Each row is where one point has got to under a steady rotation. How many ticks took it there?
The counts run from 0 to 332.
[-2.59  0.53  1.57  1.12  1.29  4.74 -4.39  0.50 -0.67 -3.26 -1.79  0.13
  0.19  1.08  0.25 -0.25 -0.14  2.63 -1.18 -1.30  2.03  1.45 -0.22 -1.06
 -1.23 -1.89 -0.58  0.09  2.31 -1.45 -1.57  1.32 -1.68 -1.09  2.37 -1.17
 -0.61  0.95  1.88 -3.20  0.06 -1.48  1.01 -4.53  1.15  3.42 -0.10  1.86
 -2.68  0.30  2.08  0.64 -0.91 -0.43  5.69 -0.60 -0.04 -4.71  3.06] : 214
[-0.19  1.34 -2.08 -2.11  3.10  0.67  1.00  0.29 -0.47 -2.53 -0.74 -2.91
 -1.50  1.66  0.20 -3.77  0.88  1.10  1.00  0.13  1.04  1.58  2.62  0.02
 -0.53 -0.31  0.00  0.67 -1.04  1.74  1.38  3.19 -0.74  1.47 -2.21 -0.23
 -0.94 -0.85 -0.99 -1.75  1.37  2.56  0.09 -3.03 -1.99  2.16 -3.71  3.18
 -5.05 -0.46  1.74  3.91 -0.91 -0.03  4.62 -0.15 -1.82 -4.23 -1.76] : 59
[-2.43  0.57 -1.87  1.19  1.24  3.21 -0.35  1.57 -0.66 -3.98  0.43  1.58
 -1.78  0.79  1.98 -3.29 -0.35  1.37  0.70 -2.12  1.45  1.42  4.71 -0.14
 -2.19 -1.26 -1.26 -1.75  0.28  1.36  0.35  2.27 -1.78 -1.20 -1.21  0.87
 -0.96  0.73  1.13 -2.64 -0.44  0.28  1.68 -1.78  0.15  3.13 -4.06  1.48
 -3.73 -0.28  0.63  0.82 -2.80  0.00  3.04 -1.08 -1.15 -6.20  1.04] : 193
[-3.02  1.05  2.84 -0.84 -0.72  2.11 -2.42  1.03 -0.49 -4.25 -1.00 -0.93
 -1.52  3.31  1.39 -2.76 -0.89  0.56 -1.81 -0.37  0.03  2.38  0.79  1.61
 -0.67  0.00 -0.09 -4.36 -1.41 -2.43  0.85  1.19 -2.20  0.03 -0.07 -1.38
 -2.72 -0.98  3.09 -1.43  1.54 -1.15  0.51 -0.40  0.35  3.58 -2.76  1.37
 -3.69  2.01  0.57 -0.21 -1.45 -0.60  3.53 -1.20 -1.92 -4.90  2.92] : 327
[-3.47  0.93  0.98  1.75  1.39  3.09 -1.82  2.73  0.82 -4.47 -0.18 -3.51
 -0.26  1.04  1.80 -0.60  0.13 -0.30 -1.09 -2.07  0.81  2.57 -0.98  1.34
  1.43  0.72  1.99 -1.32  2.78 -0.94 -0.83  0.36 -1.14  0.95  0.40 -1.23
 -3.12  0.22  1.25 -0.60  2.36 -0.39 -0.10 -3.83  1.66  0.89 -2.14  4.53
 -2.01  0.01  0.05 -0.23 -0.71 -0.64  5.14  0.41 -3.36 -4.81  3.40] : 324
[-4.48 -1.01  1.11 -0.09  1.40  0.54 -3.71  1.10  0.20 -3.33 -0.45  1.88
 -2.61  1.30  1.60 -0.61  1.32  0.94  1.88 -1.73 -0.78 -1.30  2.57 -0.14
  0.47 -2.41 -1.43 -0.57 -2.42 -0.67 -0.09  2.93 -0.14 -1.93  0.41 -1.80
 -2.32 -1.96 -0.45 -3.40 -0.33  1.13  0.55 -3.38 -1.32  2.79 -2.61  1.38
 -4.56 -0.94 -1.56 -0.72  0.00  0.26  4.12 -1.54 -1.57 -5.14 -1.88] : 3
[-3.21  1.91 -1.38 -2.37  0.55 -0.19 -2.55 -1.03 -1.15 -1.94 -0.73  2.10
 -1.35  5.39 -3.12 -4.26  1.51  0.24  2.47  4.97 -0.58 -1.86  3.27 -1.77
 -1.43 -1.49 -1.62  0.47  0.82 -0.10 -1.72  1.10  0.93  0.69 -2.19 -0.63
 -1.73  0.19 -0.78 -0.13 -0.72 -0.89  1.16 -2.63  0.04  4.56  1.06  2.00
 -3.44  0.22  0.51  1.23 -1.14 -1.06  2.16  0.90 -1.65 -4.12  0.57] : 176
[-2.34 -1.68 -1.47 -0.83 -0.68  4.02 -0.77  0.00 -0.50 -2.32 -0.13  1.55
 -0.37  3.27 -2.43 -2.32  0.79 -1.38 -0.64  0.78 -1.88 -1.98  2.01 -0.90
  2.05  0.99  0.39 -1.51  2.24 -0.39  0.25  2.37 -1.48  0.45 -2.51  0.90
  0.05  2.21  0.69 -3.13  0.39  0.61  1.02 -3.07 -0.30  3.69 -2.61  0.62
 -1.06 -1.68  2.56  0.95 -1.85  0.04  4.04  0.70 -0.08 -7.80  1.39] : 72
[-3.57  0.25  4.13 -0.31  0.11 -0.45 -0.89  2.36 -1.03 -3.65 -1.73 -3.80
 -1.21  2.84  1.01  0.03 -0.88 -1.47 -0.36  2.82  0.99  1.45 -1.01  1.56
  0.66 -4.15  1.68  1.27  1.17 -3.91 -0.06  0.29  0.36  3.72 -2.02 -1.87
 -1.73 -0.42 -1.30  1.16  2.54 -0.97 -0.73 -3.16  1.94  1.60 -2.49  3.05
 -1.77 -0.62  1.27 -0.02  1.58 -2.56  2.49  0.72 -3.87 -1.91  1.20] : 132
[-4.10 -0.79  0.29 -1.88  1.87  2.22  1.27  2.64 -0.24 -1.51  0.41 -2.25
 -0.53  3.53  0.56 -1.28  2.52 -1.24  3.09  2.95 -1.88 -0.96  1.16 -1.23
  1.19 -2.00  1.57  3.29  1.34  0.56 -1.29  1.60  1.20  2.86 -2.57 -0.64
 -0.19  0.50 -2.54 -0.08  3.30  0.27 -0.70 -4.02  0.38  1.89 -1.39  3.37
 -0.60 -3.51  1.56  0.60  0.19 -2.30  2.74  1.14 -2.05 -5.07  0.76] : 266
[-2.22 -0.64 -0.09 -0.46  1.91  1.66 -1.01 -1.13  0.01 -2.49 -0.05  1.41
 -2.42 -0.08  0.26 -3.00  1.13  2.60  0.14  0.38  1.09 -1.25  3.36 -1.01
  0.29  0.44 -2.60  0.07  0.15  1.46 -0.03  4.70 -1.61  0.79 -1.67 -0.11
 -2.27  1.52  0.05 -1.82  0.19 -0.94  1.07 -4.92 -0.93  3.54 -1.14  1.84
 -4.06 -2.37  1.71  2.34 -2.21 -0.99  3.52 -0.28 -0.81 -6.23 -2.53] : 290
[-2.37 -2.15  1.21 -1.52 -1.25  0.62 -1.32  1.60 -0.96 -0.05 -1.30 -2.10
 -1.65  3.97  0.57 -1.54 -0.96 -4.73  2.74  3.45  1.12  2.82 -0.06  1.46
  0.98 -3.96  2.17 -0.52  2.50 -3.11  0.50  1.18  0.91  0.39 -1.90 -1.91
  0.90 -0.84 -0.54  0.31 -0.24  4.37 -1.61 -2.94  0.69  1.23 -2.91 -0.72
 -1.26  0.47  0.57 -0.58  1.52 -0.88  4.29  1.50 -2.27 -5.43  1.81] : 141
[-1.89 -0.53  1.14 -0.22  0.30  2.35 -2.52 -0.44 -1.63 -5.09 -2.36 -1.62
 -1.27  1.00 -2.65 -1.81 -1.99 -0.27  1.70 -1.16  0.88  1.54  1.01  1.58
  1.00 -0.68  1.43 -2.14 -1.93 -2.90  0.39  2.38 -0.72  0.87  0.32 -1.14
  0.50 -1.89 -0.03 -3.13 -0.44  1.08 -2.38 -3.77 -0.73  3.81 -4.68  1.61
 -3.93 -0.61  0.96  1.59  0.88  0.02  5.39 -1.11 -0.54 -3.12  1.04] : 137
[-2.35  0.25  2.31  1.22  0.33  0.98 -2.02  2.68  0.60 -3.42 -0.56 -1.24
 -1.98  3.33  3.49 -1.85 -1.36 -2.42 -0.35  0.51  1.98  1.43  0.24  0.33
 -3.25 -3.20  0.16 -1.23  1.80 -1.95 -1.78  0.07  0.81  0.07  0.32 -1.93
 -2.17  1.37  2.60  2.06  1.33 -1.14  2.08 -1.24  0.04  3.01 -2.11  1.60
 -2.41  1.79  0.45 -1.74 -1.58 -2.50  3.63  3.19 -3.73 -3.94  3.46] : 218
[-2.52  3.02 -1.77 -2.06 -0.54 -0.85 -0.66 -0.33 -2.54 -1.39  0.85  0.82
  0.12  6.28 -2.18 -5.68 -0.09  1.92  1.09  3.68  1.02  1.80  3.60 -1.37
 -1.92 -0.39 -1.06  1.64  1.54 -0.82 -0.15  3.56 -1.03 -0.15 -2.84  0.63
 -1.93 -1.04 -0.96  0.18  0.43  0.25 -0.95 -2.00  0.47  4.08 -1.57  2.38
 -2.99  1.36  1.52  1.08 -1.60 -0.40  2.15 -1.96 -1.46 -3.19  1.85] : 174
[-3.28 -0.51  3.10 -2.15 -0.37  2.06 -1.77  2.81  0.55 -0.70  0.27 -3.10
  0.33  3.56  2.26 -2.30  0.21 -1.47  0.22  2.03 -0.68  4.11 -0.48 -0.01
 -1.06 -0.15  0.75  0.16  1.49 -1.76  0.14  3.32  0.68  0.01 -0.44 -1.08
 -0.50 -2.54 -0.45  0.69  3.39 -0.29 -1.85 -1.58 -0.31  2.65 -2.64  1.52
 -1.15  0.82  1.62 -1.00 -0.71 -1.69  3.49  0.68 -0.03 -5.88  4.91] : 239
[-4.31  1.33  0.62 -1.22 -0.15 -0.72  0.31  2.25  0.21 -2.55  1.52  0.66
 -1.06  3.07  1.13 -0.98  0.01  0.54 -0.54  2.33  2.03  0.45  1.13  0.53
  0.65 -1.47 -0.75  0.93  4.25 -1.51  0.33  2.32 -1.09  2.02 -3.80  0.06
 -4.33  1.01 -0.29  0.77  0.76 -1.90  0.75 -2.35  3.28  3.01 -2.16  3.70
 -1.44  0.30  0.42 -1.19 -3.54 -3.07  0.82  0.19 -3.79 -4.98  1.53] : 295
[-2.33  1.32 -0.31 -3.28  1.09  1.48 -0.63  0.20 -2.24 -3.11 -0.34  2.32
 -2.67  4.43 -0.63 -2.46 -0.49 -0.20  1.55  2.77 -0.26 -1.26  4.32 -0.23
 -0.72 -1.33  0.12 -1.27 -2.89 -1.07  0.51 -0.11  0.01  1.67 -2.65 -0.66
 -1.10 -2.26 -0.38 -2.23  1.21  1.30  0.22 -0.04 -0.17  3.30 -3.49  2.40
 -4.48 -0.60  1.09  0.89 -0.10 -0.96  2.50 -1.33 -2.22 -4.87  0.60] : 165
[-1.52 -1.21  3.28  0.23  0.31 -0.21 -0.98  2.42  1.45 -0.83  0.89 -2.21
 -1.33  0.80  1.99 -1.08 -1.63 -2.28 -1.27 -0.17  3.74  1.18 -1.59  1.29
 -0.26 -1.75 -0.04  1.03  1.95 -1.32  0.50  3.50  1.25  0.71  0.33 -1.46
 -1.65  0.05  0.84  0.67  0.41 -0.72 -0.36 -3.57  0.38  3.51 -4.80  1.03
 -1.43  0.14 -0.94  0.25 -3.41 -3.16  4.46  3.28 -1.44 -5.35  2.77] : 18
[-2.87  1.08 -0.25 -0.28  0.70 -0.23 -0.58  3.72  0.23 -0.94  2.03  1.30
  0.16  2.60  2.84 -1.30 -1.17 -1.27  0.28  0.44  2.90  1.55  0.24  0.39
 -1.62 -2.77 -0.65 -0.16  2.30 -2.02  0.80  3.87 -1.99 -0.97 -0.52 -0.88
 -2.36  0.46  1.64  0.06  0.11  2.84  0.99 -2.33  2.09  2.69 -5.36  0.54
 -1.15  2.88  1.73 -1.89 -1.81 -1.48  2.57 -0.96 -3.18 -6.06  1.32] : 305
[-2.27  0.76  3.41 -2.10  1.77  1.22 -4.47  0.12 -1.13 -2.81 -2.73  0.48
 -2.44  0.97  1.06  0.95 -0.68  2.09 -1.08  2.99  3.38  1.24  0.24  0.11
  0.15 -4.45 -0.88  0.81 -1.84 -3.54  0.06 -0.63  0.83  2.14  0.15 -2.28
 -1.53 -1.50 -0.19 -1.93  0.08 -0.46 -0.35 -2.98  1.80  3.29 -1.15  1.12
 -4.92 -0.04  0.77  1.92  1.60 -1.22  5.15 -0.64 -1.71 -3.28 -0.17] : 23
[-3.84  0.22 -1.41  1.21  1.36  0.92 -2.99  0.21  1.80 -2.98 -1.23  1.48
 -0.47  1.83  0.43 -0.01  1.56  1.26 -0.77 -0.33  0.51 -1.73  1.01 -1.02
  2.59 -1.09 -0.05  0.29  4.51 -0.76 -1.31  1.71  1.27  0.00 -1.60 -0.88
 -2.88  1.63  0.37 -2.19 -0.51 -1.45  1.79 -4.95 -0.60  1.52  1.42  2.88
 -3.97 -1.50  0.46 -0.45 -1.89  0.09  5.10  1.57 -3.52 -4.54 -1.33] : 92
[-1.54 -0.66  3.21  1.36  2.57  1.72 -1.59  1.84  1.18 -2.58  0.09 -3.71
 -3.90  0.81  3.43 -1.05  2.02 -0.79  1.71 -1.11  0.76  1.05  0.17  0.86
 -1.29 -0.91  1.10  0.51 -0.88  0.97 -1.18  0.15  1.01  0.63  1.98 -2.02
 -2.76 -1.07  0.44  0.16  3.43  0.44  0.40 -3.95 -0.65  1.79 -1.15  3.31
 -3.54 -1.62 -2.32 -0.01 -0.20 -2.24  5.26  1.35 -2.73 -4.81  2.00] : 124
[-3.61 -1.11  0.95 -0.56  1.89  2.04 -1.47  1.23 -0.05 -2.21 -2.55 -4.18
 -0.88  1.12  0.07 -1.28  1.57 -0.57  3.83  2.25  0.09  1.17 -0.58  1.46
  1.63 -1.51  1.33  0.87  2.05 -1.37 -1.54  1.86  0.79  2.16 -0.59 -2.03
 -0.53  0.06 -1.73  0.96  2.19  0.82 -1.67 -5.97  1.25 -0.07 -0.87  3.36
 -1.74 -1.86  1.42  0.08  1.72 -1.06  3.96  2.05 -2.60 -4.55 -1.50] : 36
[-2.10  1.03 -1.53 -0.48 -0.33  1.90  1.52  2.31 -1.28 -3.62 -0.69 -0.53
 -0.99  3.67 -0.53 -2.36 -2.17 -1.57  1.00  0.57  1.15  2.38  2.82  0.69
  1.12 -0.40  3.58 -0.23  3.09 -0.03 -0.09 -1.32  0.70  2.29 -3.87  1.04
 -1.18 -0.66 -0.45  0.26  1.90  1.08 -1.84  0.47  1.32  2.07 -4.26  3.47
 -2.46 -0.40  0.93  0.19 -1.78 -1.67  3.10 -0.13 -2.45 -4.61  3.78] : 162
[-1.81 -0.21  0.51  1.96  1.49  0.98 -0.87  1.11  0.05 -3.06 -1.72 -2.43
 -2.07  0.15  1.41 -0.38 -2.03 -1.86  1.27 -2.11  3.66  0.88  0.63  2.42
  0.84 -2.36  3.39 -0.76  2.48 -1.61 -0.25  0.31  1.90  1.38  1.72 -1.11
 -1.63 -0.62  1.08 -0.16  0.65  1.70 -1.57 -3.81  0.08  1.77 -3.26  3.04
 -2.94 -0.91  1.21 -0.02  0.42 -0.82  6.53  0.20 -3.80 -3.24  0.14] : 27
[-3.92  1.66  0.60  0.36  1.71  1.48 -2.30  0.05 -2.05 -4.30  0.53  1.96
 -1.61  2.06 -2.35 -0.06  0.72  2.30  1.40  0.39  1.66 -1.86  2.60 -0.45
  0.23 -1.70 -0.51 -1.27 -1.92 -0.64 -1.12  0.82 -3.59  1.59 -0.63 -0.39
 -3.31  0.82  0.63 -3.64  0.02  0.02  0.98 -3.60  3.20  3.78 -2.05  2.81
 -2.61 -0.74 -0.62  1.16 -0.74 -0.82  3.05 -2.87 -2.22 -3.47  0.41] : 299
[-3.39 -0.23  1.87 -0.02 -0.89 -0.49 -1.97  1.01  0.68 -3.95 -2.05 -3.14
  0.36  1.04  2.02 -1.22 -1.61 -0.85 -1.37 -0.32  1.63  3.35 -0.46  3.12
  1.77 -1.97  0.74 -0.90  4.06 -3.41  0.51  3.28  1.38  0.00 -1.71 -1.84
 -2.11 -0.45  0.42  1.38  0.02 -0.09 -1.06 -3.71 -0.10  0.85 -2.08  2.01
 -3.80  1.13  1.32 -1.56 -1.44  0.05  4.63  2.36 -4.07 -3.30 -0.22] : 227
[-3.43  0.36 -3.46 -1.37  2.25  1.11  0.77  2.36  1.66 -0.70  0.09 -0.25
  1.08  3.35  0.46 -3.43 -0.39 -0.91  2.92  1.18 -0.23  1.33  2.12 -0.11
  0.51  0.00  0.83  1.40  4.14 -0.05 -0.14  4.33  1.62  0.38 -2.41  0.02
 -0.44 -0.29 -1.75 -0.21  1.27  2.06 -1.50 -2.33 -0.32  1.91 -3.37  2.60
 -1.04 -0.58  3.31 -1.12 -2.10 -0.33  3.01  1.52 -1.79 -6.47 -0.59] : 171
[-2.80 -1.27 -0.37 -0.54  1.33  2.39 -1.37 -1.14  0.91 -2.51 -1.27  1.09
 -1.68 -0.74 -0.26 -2.25  1.22  1.48  0.19  1.14  0.62 -0.81  2.65 -0.56
  0.90  0.18 -2.77 -0.57  2.37  0.69  0.41  4.56 -1.04  0.63 -2.04  0.31
 -1.10  1.81 -0.13 -1.64  0.04 -1.53  1.37 -4.44  0.28  3.15 -0.57  0.77
 -3.10 -2.30  1.40  1.68 -3.57 -1.71  3.53  2.23 -0.89 -6.84 -1.94] : 291
[-1.72  0.76  1.06 -1.83 -1.26  3.12 -2.69 -0.88 -1.72 -2.86 -1.10 -2.30
 -2.00  2.68 -3.26 -4.95 -0.70 -0.87  1.87  2.96  0.48  2.22  0.56  1.37
 -0.39  1.13  0.43 -1.62  0.01 -1.63 -0.50  1.49 -0.51  0.73 -1.59  0.28
  0.21 -2.06  0.48  0.27  0.68 -0.74 -3.01 -1.85  1.63  4.23 -1.92  1.48
 -2.17  0.15 -0.25  1.79 -1.20 -1.28  3.17  0.40  0.78 -5.46  3.92] : 41
[-3.19  0.60  2.44 -0.07  2.09  1.62 -2.89  0.67  1.55 -2.93 -1.47 -2.26
 -0.49  0.72  1.50  1.42  2.20  0.36 -1.51  0.90  0.71  0.08 -1.98  0.62
  2.63 -1.22  0.49 -0.60  3.37 -1.78 -0.77  0.15 -0.49  2.43  0.07 -2.11
 -3.55  0.86  1.16 -1.32  1.43 -0.86  2.08 -4.73  1.22  0.87  0.33  3.61
 -2.75 -0.96  1.35 -0.06 -0.25 -1.42  5.31  2.72 -4.01 -5.04 -0.09] : 322
[-0.74 -0.28  3.27 -2.90 -0.27  0.70 -1.60 -1.30 -0.74 -0.94 -1.21 -1.10
 -2.83  3.97 -2.53 -1.18  0.57 -3.27  0.30  5.24  0.27 -1.71 -1.08  0.22
  1.19 -1.72  0.36 -1.05 -0.55 -3.71  0.55  0.53 -0.61  3.64 -2.03 -1.73
 -0.61  0.56  0.34 -0.20  0.61  1.35  0.46 -2.82  0.87  4.34 -2.02  0.97
 -1.94 -0.40  0.96  1.28  0.66 -2.07  3.39  2.53 -1.73 -4.84  1.56] : 44
